[-1.68 -1.87 -1.58 -1.80  1.07] -> 1.07
[-0.13  0.04 -0.07  0.08  0.14 -0.12] -> -0.12
[-0.13  0.07  0.20  0.10  0.17  0.12  0.06] -> 0.06
[ -4.31 -11.45 -12.23  -8.82  -3.19  18.22] -> 18.22
[ 0.533 -1.550  1.476  0.896 -0.996] -> -0.996
[-0.139  0.125 -0.047 -0.155] -> -0.155
[-14.104  10.497  -7.134   0.900  -7.832] -> -7.832
[-0.6 -1.4 -2.0 -1.0  1.5 -1.0 -1.1] -> -1.1
---
-14.81	8.77	16.43	10.55	5.74 Answer: 16.43, 10.55

-1.592	-1.016	-1.895	1.444	0.148	-0.007	-0.838 Answer: 1.444, 0.148

12.22	20.19	-14.22	4.62	7.22	-16.55	-12.14 Answer: 20.19, 12.22

-13.9	-114.9	-73.4	98.6	157.8	77.1 Answer: 157.8, 98.6

-0.850	-1.682	-0.548	1.609 Answer: 1.609, -0.548

-89.070	27.213	-51.293	145.892
194.822	-200.993	46.991	-57.807
Answer: 194.822, 145.892
---
array([ -6,  46,  73,  59, -16]) value 73, -16

array([ 43,  31,  56, -76]) value 56, -76

array([[ 43,  54,  18,  62, -33,  -3],
       [  9,  -5,   2,   2,  -4,  11],
       [-25, -25,   1, -34,  17, -28]]) value 62, -34

array([-41, -40,  59, -45,  66]) value 66, -45

array([ -1,  35, -63, -14]) value 35, -63

array([[ 61,  37,  -3, -41, -61, -52, -22],
       [ 11,   4,   2,  -1,  -7, -16, -27],
       [  9,  13,   7,  -3, -14, -19, -19]]) value 61, -61
---
[[ 11  20  40  45  22 -31  39]
 [ 12  17  55  56  43 -43  58]] Answer: 20

[[-29  42  54  14 -51   0]
 [ 48  18  -4  -5 -15 -74]] Answer: 42

[[  0   1  -5 -27]
 [  1   5   1 -65]] Answer: 1

[[-44  35  35 -45 -45  34]
 [ 61 -49 -49  60  60 -49]] Answer: 35

[[-56 -63  76 -67 -69]
 [-52 -40  53 -46 -48]] Answer: -63

[[  1  39  24 -69  36]
 [-15  20 -14 -15 -13]] Answer: 39
---
4,9,-2,5,77,8 gives 8

1,-22,6,-15,6,4,-13
-19,-66,10,-16,6,16,-67
12,-2,-10,15,8,3,1
gives -13

31,27,-77,34,66 gives 66

-34,-52,-43,-19,-29,38
-21,-60,-12,-55,-45,31
-56,-60,-44,-34,-34,31
gives 38

2,-31,-40,60,-7,-28 gives -28

18,23,33,-33,-1
-13,-26,-25,61,-46
gives -1
---
74	35	23	-39	39 ==> 74
3	-61	41	48 ==> 48
-47	51	-70	-57	4 ==> 51
33	31	46	60 ==> 60
-17	33	-48	-28	42	-65	12 ==> 42
45	25	61	3	-24	22	16 ==> 61
17	27	79	44	69	-28	-13 ==> 79
56	71	48	-25 ==> 71
2	15	27	73	-19	-20	16 ==> 73
---
[ 68 -22  44  30  22] value 68
[ 16  48  44   1 -76  69] value 16
[ 68 -72  56 -57 -14 -31  79] value 68
[ -3   2 -67 -13  10 -20] value -3
[-36  70  54  21] value -36
[-34  23 -45  42  64  12] value -34
[ 14  61  66 -19 -46 -35 -33] value 14
[  3  20  45 -72 -15] value 3
[-45  14 -69  67 -57 -63 -31] value -45
[-15 -31  15  38  61   9] value -15
---
[[-38 -16 -29  26 -45]
 [ 23  30  78 -22  33]] gives 78

[[  0 -27 -28  69  42 -64]
 [  3 -30 -25  64  38 -61]
 [  3 -32 -18  50  31 -52]] gives 64

[[ 78   0  48 -35]
 [  3  -3   4   7]] gives -3

[[36 19  0 18]
 [41 26 33 10]
 [43  4 64 -6]] gives 26

[[  7 -59 -11  -1]
 [-50  64  60  -1]
 [ 45 -61 -59  16]] gives 64

[[-28  12  15 -28  65  -8]
 [-10  -9   8  -7  27  -6]
 [  0   0  -2  -3  13  -1]] gives -7

[[ 10 -45  79   0]
 [  7 -28  68   8]
 [  0 -47  76  -2]] gives -28

[[ 46 -28 -33  61  14 -46]
 [ -4  59  30 -33  15 -11]] gives -33
---
[[-21   9 -43 -55  30]
 [-61  52  17 -51   9]
 [-46 -68  12  15 -54]]
9

[[-18 -54  30  18 -65  69 -39]
 [ -7 -34   7   3 -38 -57   0]
 [ 14   8  45  65 -33 -43 -21]]
0

[[ -6  31   9  13 -68   9]
 [-10 -40  35  34  25  31]
 [-28  23 -15  -9 -70  33]]
31

[[-46   1   2 -13]
 [ 13 -16   4  27]
 [-59  11 -13  -2]]
27

[[ -2 -19 -10  21 -12 -18]
 [  8  31  36 -11   0  23]
 [ 31 -27  46 -12  31  61]]
23

[[ -3 -39 -61  56  62]
 [ 43 -20 -26  22  35]
 [-76  21  39 -23 -55]]
35
---
[[ 59 -62  18 -55 -40  60  -8]
 [ 65 -48  16 -28 -65  31 -22]
 [ 26 -57  38 -68 -42  13 -43]] -> -57

[[-75  44   7 -19  25  27  25]
 [-58  30 -18   1   8   8  18]
 [ 68 -49  -8  15 -19 -24 -25]] -> -49

[[ 65  70  35  38 -23]
 [-22 -27   9   7  70]
 [-25 -29   6   5  68]] -> -29

[[ -3 -11   6 -23  35 -61]
 [ 50  11   5  31  11  36]
 [ 20 -45  31  20 -10 -27]] -> -45

[[ 75 -21 -26  12  18   1  33]
 [ 76 -14 -19  13  18   4  36]
 [-38  50  56  24  18  33   1]] -> 50

[[ 43  54 -57 -40 -48]
 [-49  49 -34  48  50]
 [-42 -61  52  46  55]] -> -61

[[ 70 -10 -71  73  -7   7 -13]
 [ 66   8  68  67 -19  -8  -6]
 [-70  12  72 -71 -23  -3  -8]] -> 12
---
[[5978 6441 6464 6257 6388 6307 6175 6422 5641 5933 6049 5905 5481 5824]
 [8768 7160 6309 5636 5501 5236 4341 4043 3771 3647 3392 3004 2481 4054]
 [7557 7698 7522 6875 6951 6270 6015 6075 5595 5003 4956 4569 4995 4326]
 [5518 7342 7685 7261 7540 7400 6822 6295 6319 6301 6927 6116 6610 6507]
 [4813 5425 5695 6103 5826 5831 5569 6065 6007 5949 5965 5694 5981 6200]
 [6643 6394 5858 5868 5405 5593 5741 5810 5635 5545 5656 5265 5717 4975]
 [2637 4759 5572 6070 6391 6862 6959 7446 7193 7459 7715 7955 8224 8401]
 [7983 6133 6481 5781 5527 5786 5762 6045 5329 5508 5235 5421 5651 5072]
 [5289 6239 5501 6009 6148 6578 5503 5682 5215 5088 5079 4962 4639 5397]] ans = 5905

[[5 3 2 3 3 4 4 3 4 2 4 2 3]
 [7 4 4 4 5 4 3 4 3 3 4 3 4]
 [3 7 7 7 7 7 7 7 7 7 8 7 6]
 [3 5 4 5 5 5 5 5 5 4 4 3 4]
 [1 4 4 4 4 3 4 4 4 2 5 3 3]
 [3 3 4 3 3 4 3 3 4 4 3 3 3]
 [6 2 2 4 4 4 3 4 4 3 4 3 3]
 [4 4 4 1 4 5 3 5 4 5 4 5 6]
 [2 6 5 5 5 5 4 4 4 4 4 5 4]
 [4 5 6 5 5 6 6 6 6 5 5 5 5]] ans = 4

[[ 10  11   7   9  35   4   7  -3]
 [  3   5   5  10  32   8   4  16]
 [  8   3   2  13 -28   6   4  22]
 [  6   8  11  10  38   8   2  -3]
 [  4   1   6   3  24  12   7  -8]
 [  8  10   7   9  44   6  12 -13]] ans = 4

[[ -34   -2 -193 -263 -187 -498 -127  -58  -30 -185  293 -353 -274  152
  -164 -551]
 [ 583 -185  -59  -60 -129  -98 -267  186 -294 -372  238  -91 -360   43
  -322 -342]
 [ -90  -63  -59  -60  160 -276  151 -127  102 -278   76  -25  160 -717
   231  -64]
 [ 526  363  165 -872 -361 -498   58  -23  102 -278  -32 -681  507 -500
  -440 -412]
 [ -34 -124  -14 -128  507 -632 -174   81  366 -185  -87 -353  507 -120
  -440  631]
 [-258 -550 -551 -669  -72 -320 -545   47 -492 -512 -249  369  -13 -283
  -243 -412]
 [ 190 -489 -462  143 -477   80 -267   81 -558 -325  672  -91 -534 -228
  -203 -412]
 [ -90  302 -193   75   44 -454 -499 -406  366  328  -87  238 -707 -445
  -124 -273]] ans = 152

[[8 8 7 1 2 7 1 7 5 1 2 8 8 2]
 [8 8 8 1 2 7 1 7 5 2 2 8 8 2]
 [7 7 5 2 4 4 2 7 2 1 3 7 7 1]
 [2 2 4 6 5 4 6 1 7 7 6 2 2 7]
 [6 5 3 7 8 3 6 8 2 4 6 6 5 4]] ans = 8

[[-488  211  -70  -95  274  -11  154 -491 -560  810  410 -136 -573  -33
  -357]
 [-381  312 -224 -189    4  276 -463    1  -71  195   30 -775 -384  622
   317]
 [-490 -603 -222 -253 -162  405 -155 -108 -165  558   54 -385   33  642
   502]
 [  86 -413  688  458  568  108  242  429 -581 -342 -310  364  325 -149
   574]
 [ 260 -600  410  453 -132  355 -446  212  358 -341 -251  569  403 -354
   347]
 [-378  473 -109  174  506  -49  163 -495 -600  803  434  -52 -576 -189
  -373]
 [-164  645 -139  169  260  -48 -419  418  315 -249  -85 -776 -499  512
   -64]] ans = -573
---
array([[ 18.475,  17.467, -16.041,  14.421],
       [-13.589, -16.576,   4.339,  -7.639],
       [ 13.665,   9.477, -15.640,  10.548]]) Answer: 18.475, 10.548

array([[ 0.012, -0.101,  0.144, -0.151, -0.115],
       [-0.032, -0.192,  0.140, -0.115, -0.083]]) Answer: 0.012, -0.083

array([[-0.623, -0.604, -0.068,  0.152, -1.008],
       [ 1.462, -0.173, -0.835, -0.694, -0.705],
       [-1.943,  0.093, -0.178, -0.556, -0.364]]) Answer: -0.623, -0.364

array([-111.13,  -44.48,  190.59,  133.08,  -65.82,   30.13]) Answer: -111.13, 30.13

array([-0.13, -0.15,  0.11, -0.01, -0.19,  0.07]) Answer: -0.13, 0.07

array([[ 2.3,  2.0, -1.2,  1.8, -1.2, -1.0],
       [ 2.2, -1.3, -1.3, -1.3, -1.2,  2.2]]) Answer: 2.3, 2.2

array([[-17.2,  -5.3,   4.6,   2.9],
       [-12.1,  -8.3,  -6.8,  16.1]]) Answer: -17.2, 16.1
